The rows of R fall into 4 groups, and each row is roughly a mix of its group's hidden directions.
R, 136 rows:
[[-14  13  28  13  31 -33 -22   7  -9  -7]
 [  4 -43  12 -15 -29  -8 -10  21  -1  17]
 [ 45  12 -27   2  23  12  -8 -18  -6  -6]
 [-22 -26   9  -9 -18 -10 -30  35  -5 -12]
 [-12 -29 -10 -23  -3  -6   3  39 -25 -13]
 [ 12  16  16   7 -18 -15 -29  14  41  -6]
 [ 14   2 -30  -7  -5  34  24 -33   6   5]
 [ -9  -6  16 -20 -29  -9 -18  38  20  -9]
 [ 16  -6 -12   8  22   2  37 -21 -24  24]
 [ 26  27   2   1  15  41   9  -9  17 -16]
 [-44   4  -7  20   9  -6   0 -12 -33  15]
 [-39   1 -35  13  19 -10  -1  -6 -22  12]
 [-24 -12  44  -2 -21 -12 -14  15 -17 -11]
 [ 19  15   5  16   4  28  40  -6 -24  10]
 [-33  -8  18  -9 -26 -22 -29  16  11  10]
 [ 12  -4 -30 -19 -13  34  21 -26  11   6]
 [ 19  14  21  22  -6  17  19  41 -11   1]
 [-20 -10  24 -22 -29  -1   2  38  -7   8]
 [-14 -16  -2 -15  -5  -4 -39  34   5 -23]
 [ 11  21  21  37   5 -20 -17  29   0  -4]
 [-12   2 -19  -3  14 -11   6 -55   6   4]
 [ 24  -4   6 -27 -21  32   3  16  -6 -30]
 [ 19   3  34  12   3  15  11 -25 -33  14]
 [  5  14   9  15  -4  30  43  -3 -24   9]
 [-14  21  -4  12  24 -23  -2 -43  15   2]
 [ 12  -4  12   3  -7   2  37 -26 -11  38]
 [ 37  -3 -26 -25  13  -6 -21   5  25   1]
 [-14  13  -6   4  25 -31 -19 -35  19  -3]
 [-23 -12  30 -24 -12 -18 -13  34   1  -6]
 [ -5 -20  -8 -20 -10 -17 -25  46   1  -1]
 [-18 -25  25 -16 -32  -7 -10  30  -5   7]
 [ -4 -11  -6 -13 -26  31  -3  40  -7 -19]
 [-41  27  16   6   3   6  29  -1  10 -16]
 [ -7  31 -30  12  21  31  15  -2 -16   9]
 [-32  18 -14  13  14  18  27 -13 -21  20]
 [-38   3   6  11  23  -8 -31 -29   1  -6]
 [-24 -25 -15 -12   8 -41 -21  -7   5  14]
 [-29  -5  25  -5  -4 -14 -43 -13  12 -11]
 [ 12  33  -9  29  34   3  -2 -26  -4   1]
 [-10  -8  34  22   3 -37  -1  -3 -13  25]
 [  0 -22  23   4 -21  11  16  24 -37  15]
 [-17   9   7 -30 -28  22  10  33   4 -14]
 [ 14  15  37  16 -11  30  19  -7 -23  -1]
 [  9  26 -19  25  34  -2   4 -33   2  -4]
 [-23   2   1   2  -4  -9 -39  10  27 -32]
 [ 24  -7 -18 -22  16 -10 -34  -4  31 -11]
 [  1  -9  28   2 -28  11  14  40 -11  16]
 [ -1  20  -1  10   5  33  42  -7 -19  14]
 [ -6  14 -12  10  26  19  16 -27 -31  24]
 [-25  40  12  17  19   4  23 -11  -2 -17]
 [ 17  17  -6  12   6  31  41  -3 -22  11]
 [ -4  32 -13  11  33   3   7 -35  14  -9]
 [-15   8  30 -20 -25  11   6  35 -17 -10]
 [ 28   4 -28 -21  24  -3 -21  -2  30   1]
 [ 18  19  -8  25  37  21   1 -24 -15  -6]
 [-28 -31   6   9   2 -38  -8 -15 -18   5]
 [-20 -31  -6  23  -2 -41   9   9  -5 -15]
 [ 14 -27   0 -19 -25   6 -16  42   1  -4]
 [  2  -5  35  15 -22  -7   9  42  -8  -6]
 [ 11 -11  12  -9 -32  21  10  44  -3   6]
 [-15   4  38  18  -8  -7  -5  37 -20   4]
 [  8 -25   3 -11 -30  15  -4  43 -12  -5]
 [ 13 -17 -44 -16 -13  24   7 -16   8  14]
 [ 36 -22 -32 -25  -7   1  -9  -2  20  -2]
 [ 12 -13 -31 -24  -8  29  21 -26   7   7]
 [  6  41   5  18  25   2  15 -28 -17  -2]
 [-20 -11  43  19 -14 -20 -11   2 -23  -4]
 [ 43   0 -23 -14 -13  23  11  18  15  -5]
 [  3  -9 -28  -3 -26  34  23 -19  -2  20]
 [-16  44   1   0  -3  22   1   0  -4 -36]
 [-15  20   4  17  23   8  15 -43 -18   6]
 [-16 -11  -3 -10 -33 -25 -15  37  10  -5]
 [ 38 -27 -18 -23 -18  11  -7  18  -2  14]
 [ -8  14   2   2  20 -36 -24 -20  32   2]
 [  4  42 -19   9  29  14  12 -19   3 -16]
 [ 22   0   9   8  -2  11  41  -6 -30  24]
 [-29   6  16   0  -9 -27 -39   5  14  15]
 [-12   6   2 -30 -27  23  18  36   6  -4]
 [ -2  -6 -32 -27  -8  12 -11 -33  25  12]
 [  7 -20 -21 -22  -3 -12 -38  16  17 -21]
 [ -9  31  35  31  20  -6   7  -8 -15  -4]
 [ 18 -23   1 -13 -33  21  10  35  -8   6]
 [  2   6 -27 -14  16  -6 -39   5  31 -15]
 [ 27 -22 -29 -32 -12  13  -8  16  14  11]
 [-18  -7 -21 -14  41  -6  -2 -19 -30   6]
 [ 16  10 -28  18  20  19  18 -36 -11   5]
 [ 30  37  -2  14  17  20  28  -7   5   3]
 [ 18   6   5   0  17  22  29 -29 -24  24]
 [  1 -28  10 -15 -34   9  18  35  -6   4]
 [-29  35   6   9  10  14  28  -9   9 -25]
 [-22 -39  11 -10 -26  -4 -13  30   2   5]
 [ 39  19 -30   1  22  19   2 -17  -1  -9]
 [-10  15  -2  22   2  28  38  -6 -30   4]
 [-14 -21  29 -18 -35   2  -9  26  -8  -9]
 [ 11  21 -15  33  23  10  10 -34 -12  10]
 [-24  -5  33  -8  -2 -27 -16  34  -6 -10]
 [-26  -5  24  -3   0 -18 -46 -13   8  -6]
 [ -1  -1 -34 -21  27  -3 -19  32 -16   1]
 [-13  16  -5   8  34 -25 -19 -35   7  -7]
 [ 26   8 -34 -16  26  13 -18  -6  23 -11]
 [  4  23  29  -3 -16  16  -3  16 -32 -28]
 [ 21 -34  -3 -16 -33   3  -1  31  -1   7]
 [ 21 -19  23  22   9 -24 -21 -12 -29  11]
 [-19  39  24  14  10   9  21  -3 -15 -23]
 [ -4  19  11 -15 -15 -10 -34  22  36  -1]
 [  9  17   4  22  20  34  22 -24 -22  -5]
 [-36  23  14  12   9 -22 -32 -10  -1  11]
 [  6 -49   7 -10  -8 -19  -5   8   8  28]
 [  2   7   4  10  18  16  23 -29 -34  26]
 [ 10 -12 -23 -18 -21  34  27 -22   7   7]
 [ 10   4  38 -14 -25   5   9  30  21  -9]
 [-15   3  -8   2  21 -31 -13 -45  10   2]
 [-24 -20  12  -9  -7 -24 -16  40 -17  -1]
 [ -9   3 -12   2  19 -27  -4 -50  11   6]
 [ -3  18  18  30  26 -24 -14  22 -18 -12]
 [  6 -31 -25 -35 -27  10   0   6  17   3]
 [-11 -35  -2 -21 -26   6 -16  21 -27  -7]
 [ 13  18 -19   0  24 -15 -21  -7  39 -17]
 [-24  25  16  12  19 -30 -26  -2  21  -6]
 [  6  28 -36   7  30   8  15 -19  17   4]
 [-33  28  30  24   6 -13   0  -5 -17 -10]
 [ 28  12 -11 -28 -14  30 -10  18  -9 -22]
 [ 18  13 -35 -12  16  17 -18   7  28 -21]
 [ 36 -15 -25  -9   8  24  24 -13  17  -5]
 [-20   0 -32  23   9   6   4 -25 -32  17]
 [-12 -24   9 -28 -37   8  -6  29   7  -3]
 [ 37  -8 -38 -22   1  20   2   4  13   6]
 [-28  20   1   6  26 -10  -2 -44   2   1]
 [ 42  -9 -13  -7 -10  10   5  29  29   2]
 [  0  10  26  18  -8  -2  36 -14 -17  32]
 [-16  -6  36  17 -19  -2  26  -4 -29  13]
 [  3 -49   2  -6   3 -24  -9  -3  14  26]
 [-10 -27  18 -29  -5 -11   4  38 -11 -16]
 [ 12  31   4  36  33 -14 -16  -5  -4   0]
 [ 13  -8 -39 -27  -1  30  -3  -4  17 -19]
 [  1 -11 -25  -4  -4 -25 -29  27  22 -22]]
One row of each group comes first, with its name. Which group is each row after those in?
[-24 -21 -16 -11  -1 -38 -24   8  22  -5] => (61)
[  1  22 -13 -14  -5  23  -1 -40  28  14] => (84)
[  8  22  -9   8  28 -12  10 -44  16   9] => (13)
[-40  21  12  -8  -4  14  26   5  17 -23] => (25)

[ 24 -12  -5   5  32 -30 -20  25  -4 -16] => (84)
[  6  -8 -29  17  28 -17  -2 -29  20  21] => (25)
[  3  28 -14   6  30 -12 -15 -15  35 -16] => (13)
[-32  -5 -14  22 -20  -4  23  22 -28  -6] => (61)
[ 24  19 -35  -2  27  19 -15   1  18 -16] => (61)
[-24  23  19  12  15 -10 -29  27   8 -20] => (13)
[-20  16 -14  16  39  15   6 -33  -7   5] => (61)
[  0   5 -18  23  32 -25 -16 -28   6  18] => (25)
[ 30 -23 -19 -14 -16   0  24 -25   4  23] => (13)
[ -9 -43   0 -17 -16   0  21  20 -25   2] => (84)
[ -8  14  45   1 -29   6  13  22  10  -9] => (84)
[ 16 -10  12  -5 -21  18  -1  51  -7  -2] => (13)
